One turning vector, and how many ticks it has turned:
The counts run from 0 to 253.
[-12 -11 -13  -8  22  22  35   6   3 -20 -19 -11 -25 -15 -18  -1  -3  10
   3 -12 -12  19   4 -33  23   1  15  -5   5  -1   7  -1  21]
90
[  5 -16 -10  15   3   3 -20  -9 -15 -27   8 -12 -26   0  -5  -3 -10 -26
  26  -3 -17  36  -6   7  19 -12  -9  15  -3 -20  24 -17   4]
8
[  2   5  26   3  17 -31  19   4  -6 -12  12   6  -9   3 -14  23  28  -7
   6   9  -8  20  -1  -1  41 -30  -2  -4  11  11 -19   1   5]
80
[  2  27 -12   5 -16 -14 -17  -4   1  21   9  17  -5  10 -14 -12  -1   9
   0   2  -9  18   8   3  31 -54  11  14   9 -13  -1  -8  16]
165
[  5 -15 -43 -20   2   8  -5   5   3   9  -1   3   9  -8 -21  -7  -7 -15
  21 -11 -20  33   9  -3  29   7 -25   2  11 -15  16  -9  17]
156
[ 14 -15  -3  17   3  -8 -22  -1 -15 -24  10 -12 -26   1 -14  -7  -9 -22
  24   0 -16  36  -6   4  18 -17 -13  19   7 -20  22 -13   4]
9
[  4  37  32  -4 -25  -2   9  14  11  -1   2 -12   4  20 -13 -33  -2 -26
 -29   8  23   2 -18   7  16  -7   4   3  11 -10   4  -5  10]
253
[-16 -22  13  -9   9   0  14   7 -31 -30  -2 -31  -6   1 -10  20  16 -22
   2  -3  -6  19 -12  18  -5  19 -29  -1  -5  15   8  -2  14]
63
[  5 -15 -26  -1  -4  -3   0   1  19  26  14 -11   0   6 -35 -26 -14 -17
  14  -4 -25  31   0 -13  34  -7  -1  -5   1  -7  14  -8  10]
159
[-14 -25  13   1   9  -6  17  10 -25 -28   5 -36  -9  -1 -16  16  17 -20
   6  -6 -14  15 -11  14  -5  15 -32   1  -2  15  10  -1  10]
64
[-11  -4  -2  -9 -11 -11   0   8 -10  17  -9 -23  32  23 -36  -3  10 -20
 -16 -22  -4  -5 -14   8   1   8 -14  -2 -10  21  35  -5  11]
128
[ -7  19 -10  -6   1   9  34   3   4 -27  -4  21   2 -22   4  37  17  -1
  15 -12 -12  11  15 -19  28 -16  -3  -4  16  11  -9   4  17]
85
[ -2  16   9   1  11 -10  32  -6   5 -25   4  13  11 -14   4  32  22   1
   7 -11 -13   4  10 -20  36 -23  -1  -1  27  15 -17  -3   9]
83
[  5 -22   2   8  15 -15 -26  -2  -5 -20  19  -2  -6 -10 -18 -10  10 -27
  -1   3  -3  32  11  24  22 -16 -20   6  -7 -18  25 -16  12]
219
[  4 -13 -39 -16  -3   5  -3   9   9  19   6  -2   4  -5 -29 -12  -8 -19
  22  -8 -20  33   5  -7  28   4 -21  -2   5 -15  16  -2  15]
157
[ 22  24   0  17 -17  -4   7   3  14 -10  31  15 -25 -14  -4  15  -9 -25
  20  13  -4  29   2 -10  28 -15  24  -2   8  -3  -4   0   9]
228
[-26  36   7  22   4 -16  24   6  -6 -30  17  -2  -6   8  17  17  -2  -6
 -13   6  16 -16  -9  12 -19  -3  14  -9  12  23  -3 -17  21]
53
[  1  18   3  -8  -5 -10  29   4  25   0  -4   2   0  10 -41 -21  -1  20
 -26 -18  16  17  -4   3  -7 -26  13  -7   9   1 -20  -7  23]
106
[ 18  32   0  -4 -12 -10 -13  -6  -2  19   7  19   5   3 -16  -6   0  14
 -12  -8  -2  12   7  -9  34 -36  22  19  27 -14  -5  -1  18]
167
[-15 -27   9  10  11 -10  17   8 -18 -30   9 -40  -1   0 -18   9  19 -20
   7  -9 -19   7 -12  10  -5  11 -31   4   4  14  16  -4   4]
65
[ 19  28  -7  13 -12  -4   4  -7  19 -13  33  16   0  -8   8  12  -2 -35
  23   5   0  28   5   1  34 -14   6  -6  11 -11  -2 -10   2]
226
[  3  29 -11 -11 -38   4  23   8  19   1 -20  -1   2  18 -31 -12  -8  -1
  12 -19   3  26 -15   6   4 -29 -12   9   5  -7 -10   3   7]
102
[-23  44   4 -13   3   0  30  16  -8  25   8 -14  13   9  -2   3  24  16
 -30  -3  10 -10   0   0  15  -3  16  -3  13   2  -7  10  18]
112
[ -4  24  -7  12 -24 -16 -15  -8  10   0  33   5  31   4  -7  -7   0 -17
 -26  -7   9  -4   6  33 -19 -10  -7   4   8  13   6 -20  22]
194
[ 21 -14   4  20   4 -17 -23   1  -8 -23  11  -8 -23   0 -21 -12  -8 -20
  19   1 -16  29  -6   0  19 -20 -11  21  18 -22  18 -11   3]
10
[ 22  31  -3 -18 -13   3  -4 -14   0  10   7  23  14  -1  -5  -2  -5  12
 -20 -15   8  18   9  -9  31 -15  24  10  29 -12 -18  -3  21]
169
[  2   6  10   7   9   3   5 -10   2 -33  10  23 -30 -18   6  -1 -17   0
 -12  12  -1  17  13 -18  23 -18  28  -1  20   2 -15 -15  31]
232
[ -8  -7 -13   6 -19   5 -17   3 -24 -24   7   0   4 -12   6  27 -13 -37
  17   0 -21   2  -1  -3   2  17 -15   6   9  22  30 -13  23]
211
[  2   9  25   3  17 -27  24   2  -6 -14  12   5  -2  -3 -10  25  25  -2
   4   2 -12  11   1 -11  41 -30   0  -2  20  14 -19   1   6]
81
[-27  37   6  16   3 -13  19  14 -15 -30  10   4  -9   4  16  24   1  -6
 -12   9  15 -17  -7  11 -17  -3  11  -6   9  23   2 -14  24]
54
[  4  -3   3  -5 -29 -12 -15   1 -15  15  19 -26   1  23 -23 -27 -14 -12
 -17  -1  -1  19 -19  31 -20   7 -18  14  11  -2  -5  -6  22]
189
[-26  38   0 -15   5  -7  26  20   1  18   6   2   5   5 -11  -7  23  18
 -33   5  16   0   7  14   6 -20   5  -8   6  -2 -15   4  27]
110
[-18  -3  13   8 -30  26  21  -3  10 -22  -7 -32 -17   4  -7 -37 -23 -14
 -11   1 -14   5 -18 -13  -5   1  -6  11  14   9   1  -8  22]
35
[  4   4 -12 -18 -25   7 -19  -6 -23  10   0 -19   1  26  -8 -27 -24 -10
 -12  -7   5  27 -18  27 -11  16 -15  13   9 -11   1 -13  20]
187
[-10 -22 -18  -1  11   1 -12  -6 -38  -3  -2  -3  -8 -14 -12  29  12  15
   9 -15 -38  15  12 -10  21 -17  -3  18  10   8  15  -1  23]
150
[-16 -16  11 -16   9   3  16   3 -33 -35 -10 -23  -5   2  -1  23  10 -22
   0  -7  -1  20 -12  15  -3  26 -23  -3  -5  15   5  -6  17]
62
[ -5   5  10 -13 -11  40  17 -12  -5 -22  -4 -17   0 -20  15 -15   5 -15
 -16  -6 -18  10   7 -22  34   9  -9  18  24 -10  -1   0  18]
239
